Where one turn sends some rows of the set: a few examples, then the rows asked:
Q546: +0.47, +2.53, -2.74, +3.12, -1.24, +1.37, -0.03, +1.66, -1.36, +0.38, -1.39, +0.85, -0.56, -0.67, -0.49, +0.35, -1.79, -0.17, +0.39, +0.03
Q178: -0.53, +1.69, -3.16, +1.55, -3.25, +1.72, -0.42, -0.33, -2.19, +0.64, -0.77, +0.93, +0.65, -1.32, -1.14, +2.90, -1.55, +0.66, -1.03, -0.35
Q438: -0.94, +1.93, -0.96, +0.79, -1.13, +1.26, -1.00, +1.26, -4.15, -0.97, +1.76, -0.20, +1.01, +1.29, -0.46, +0.42, +0.37, -0.12, +0.95, -0.67
Q997: +0.02, +0.88, -1.73, +0.45, +0.26, +0.86, -2.62, +0.41, -2.40, +0.58, -0.85, +0.74, +1.96, +0.74, -0.44, +2.29, -0.60, -0.28, -2.77, +0.55
Q516: +1.16, +2.41, -2.47, +0.35, -0.25, +0.76, -1.09, +2.49, -1.17, +1.31, -0.49, -0.06, +0.25, -1.38, +0.26, +2.86, -1.98, -0.97, -2.64, -0.28
Q348: -0.57, -0.31, -2.41, -0.26, -1.71, -0.95, -1.43, +0.32, -1.73, +1.38, -0.29, -1.60, +0.82, -0.13, -1.83, +2.50, -1.27, +0.03, -1.13, -1.89
Q927: -0.05, +1.53, -2.64, +0.27, -3.38, +1.26, -1.34, -0.13, -3.39, +0.22, -0.25, +0.32, +0.68, -0.93, -2.54, +2.36, -0.66, +1.31, -0.79, +0.10
Q361: -0.76, +0.01, -1.28, +1.83, +0.95, -0.18, +0.47, +0.53, -1.53, -1.02, -1.61, +0.51, +0.59, +0.74, +0.34, +1.12, -1.32, -0.72, +0.69, -0.53
Q820: -0.05, +2.45, -1.48, +1.10, -0.45, -0.03, -1.82, +1.51, -3.75, -0.77, +1.29, +0.99, +0.40, +0.70, +0.30, +0.63, +0.87, -1.41, +0.11, -0.36
Q923: -0.59, +3.05, -2.22, +3.00, -2.03, +1.10, +0.11, +0.87, -2.71, -0.29, +0.47, -0.03, -0.40, -0.69, +0.54, -0.42, -1.64, -0.49, -0.07, +0.15
Q81: -0.38, +0.91, -1.56, +0.87, +1.18, +0.77, -1.69, +0.74, -2.34, +0.42, -1.00, +0.95, +2.10, +0.68, -0.72, +1.85, -0.23, -0.77, -2.59, -0.19
Q326: -1.05, +1.11, -0.80, -0.02, -1.17, +0.56, +1.19, +1.03, -3.27, -1.77, -2.34, +1.06, -1.26, -0.73, -0.19, +1.49, -1.47, +0.27, -0.49, -0.24
Q534: -1.18, +1.14, -1.33, +0.10, -0.04, +1.89, -0.51, +3.78, -2.70, +0.60, -0.14, -0.61, +0.11, +0.86, -1.62, +2.65, -1.23, +1.57, +0.16, +0.82
Q753: +0.73, +1.36, -2.55, -0.30, -1.84, -0.21, +0.72, +0.65, -2.55, -1.03, +1.05, -0.47, -0.81, -1.96, +0.17, +2.03, -1.22, -1.89, -1.28, -1.12
Q838: -0.87, +0.23, -1.99, +1.29, +1.36, +0.52, +0.67, +0.40, -1.41, -0.70, -1.54, +0.54, +0.62, +0.63, +0.49, +1.24, -2.04, -0.21, +0.96, -0.09
Q373: -0.47, +2.35, -0.15, +0.62, -0.48, +0.29, -1.19, +0.93, -3.58, -0.94, +1.86, +0.41, -0.12, +0.69, +0.12, +0.30, +0.63, +0.09, +0.04, -1.18
Q215: -1.13, -0.26, -1.63, +0.11, +0.75, +0.37, -0.22, +3.43, -3.18, +0.81, -0.05, -1.40, +0.07, +0.27, -1.12, +2.95, -1.19, +0.36, -0.15, +0.34
Q508: -1.37, +1.28, -0.98, -0.65, -1.01, +0.63, +0.99, +0.19, -3.37, -1.95, -1.32, +1.30, -1.02, -0.61, -0.42, +1.16, -1.63, +0.41, -0.86, -0.47
Q861: +1.79, +2.12, -2.43, +0.76, -1.09, +0.71, -0.14, +1.88, -1.52, +1.39, -0.32, -0.42, -0.04, -1.60, +0.43, +2.57, -2.15, -1.09, -2.21, +0.16
Q587: -0.28, -0.61, -3.25, +0.46, -1.82, -0.83, -1.81, +0.85, -1.63, +0.71, +0.20, -1.40, +0.38, -0.48, -1.59, +1.79, -0.47, -0.07, -0.40, -2.10
Q426: +0.46, +1.80, -1.58, -0.37, -2.16, -0.06, +0.66, +0.41, -3.13, -1.17, +0.75, +0.21, -0.71, -0.98, -0.04, +1.28, -0.52, -1.97, -1.24, -1.74
Q68: -0.18, +1.66, -2.38, -0.08, -3.03, +1.78, -1.99, -1.03, -2.47, +0.37, -1.11, +0.81, +0.30, -0.42, -1.50, +2.74, -0.49, +0.91, -1.09, -0.37
Q813: +0.63, +1.45, -2.27, -0.33, -2.20, -0.09, -0.18, +0.76, -3.04, -1.54, +0.21, -0.14, -0.68, -1.74, +0.37, +1.97, -0.81, -2.35, -1.84, -1.34
Q201: +1.10, +2.44, -2.20, -0.30, -0.21, +0.93, -0.86, +1.63, -1.46, +1.58, -0.23, +0.18, -0.10, -1.14, +0.07, +2.82, -1.83, -0.40, -2.63, +0.49
Q765: -0.89, -0.08, -1.84, +0.19, +0.11, +1.03, -0.60, +4.00, -2.56, +1.17, -0.43, -0.48, -0.42, +0.15, -1.35, +2.91, -0.86, +0.97, +0.11, +0.07
Q302: +0.24, -0.92, -2.03, +0.17, -1.09, -0.76, -0.81, +1.82, -1.05, -0.10, -0.47, -2.31, +0.62, -0.59, -0.55, +1.84, -1.31, -0.51, +0.00, -2.18
Q762: -0.76, +1.11, -0.82, -0.65, +0.18, +0.87, -0.69, +3.96, -3.41, +0.11, -0.59, -0.03, +0.11, -0.92, -0.40, +3.00, -0.50, +0.95, -0.72, +0.83
Q391: -0.79, +1.32, -0.54, +0.57, -0.85, +1.32, -1.28, +2.07, -4.59, -0.44, +1.21, +0.48, +0.10, +1.76, +0.01, +1.23, +0.76, +0.04, +0.18, -0.64
Q524: -1.77, +1.13, -1.25, -0.32, -0.68, +0.76, +1.45, +1.30, -2.94, -1.51, -1.64, +1.89, -0.88, -0.26, -0.69, +1.60, -1.63, +0.51, -0.08, -0.16
Q489: +0.11, +2.26, -2.28, +3.00, -2.04, +1.69, -0.12, +1.69, -2.76, +0.13, +0.13, -0.45, -0.39, -0.73, +0.80, -0.28, -1.12, -0.20, +1.01, -0.02
Q338: -0.22, +1.62, -2.79, +1.19, -3.51, +1.79, -1.31, +0.20, -3.09, +0.45, -1.32, +1.15, +0.38, -1.34, -0.96, +2.16, -1.03, +1.56, -0.85, -0.37
Q558: +0.06, -0.08, -3.02, +0.72, -1.54, -0.46, -1.69, +1.34, -1.23, +0.61, +0.94, -1.96, +0.59, +0.40, -1.74, +2.00, -1.24, -0.25, +0.33, -0.99
Q815: +0.13, +2.92, -2.48, +2.25, -2.30, +1.15, +0.39, +1.52, -2.12, +0.47, +0.03, -0.56, +0.06, -1.42, -0.26, +0.40, -2.03, +0.66, +1.48, +0.26
Q929: -0.45, +0.85, -1.90, +0.78, +1.20, +0.96, -1.76, -0.04, -2.51, +0.36, -0.36, +0.31, +1.94, +0.92, -0.87, +1.35, -0.31, -1.14, -2.44, +0.21
Q377: -0.34, +0.63, -1.89, +0.72, -2.95, +1.91, -1.07, -0.56, -2.78, -0.63, -1.65, +1.15, +0.85, -0.07, -2.00, +2.24, -0.75, +0.48, -1.67, -1.47
Q694: -1.11, +0.64, -1.87, -0.08, +0.70, +2.12, -0.16, +3.27, -3.14, +0.08, -0.20, +0.09, +0.24, -0.21, -0.99, +3.48, -1.26, +1.35, +0.23, +0.22
Q127: -0.52, -0.60, -3.03, +0.33, -0.54, -0.20, -1.78, +1.22, -1.57, +0.38, -0.17, -2.56, +0.44, -0.18, -1.76, +1.02, -1.43, -0.83, -0.33, -1.66
Q906: -1.01, +1.98, -0.53, +0.59, -0.15, +0.91, -0.95, +1.73, -4.46, -0.78, +1.19, +0.92, -0.08, +1.61, +0.64, +1.72, -0.25, +0.02, +0.44, +0.14
Q24: +0.44, +2.58, -2.62, +3.02, -1.92, +1.42, +0.70, +1.41, -1.93, +0.47, -0.17, -0.52, -0.89, -1.81, -0.14, +0.67, -0.96, -0.28, +0.19, +0.94
Q746: -1.30, -0.14, -2.34, +1.45, +1.23, -0.34, -0.54, +1.08, -1.28, -0.94, -1.23, +0.13, +1.11, +1.05, +0.21, +0.69, -1.59, -0.92, +0.51, -0.09

Q923 turns into Q348
Q762 turns into Q546
Now find these:
Q373 turns into Q68
Q838 turns into Q753
Q997 turns into Q524
Q81 turns into Q326
Q338 turns into Q765
Q927 turns into Q534

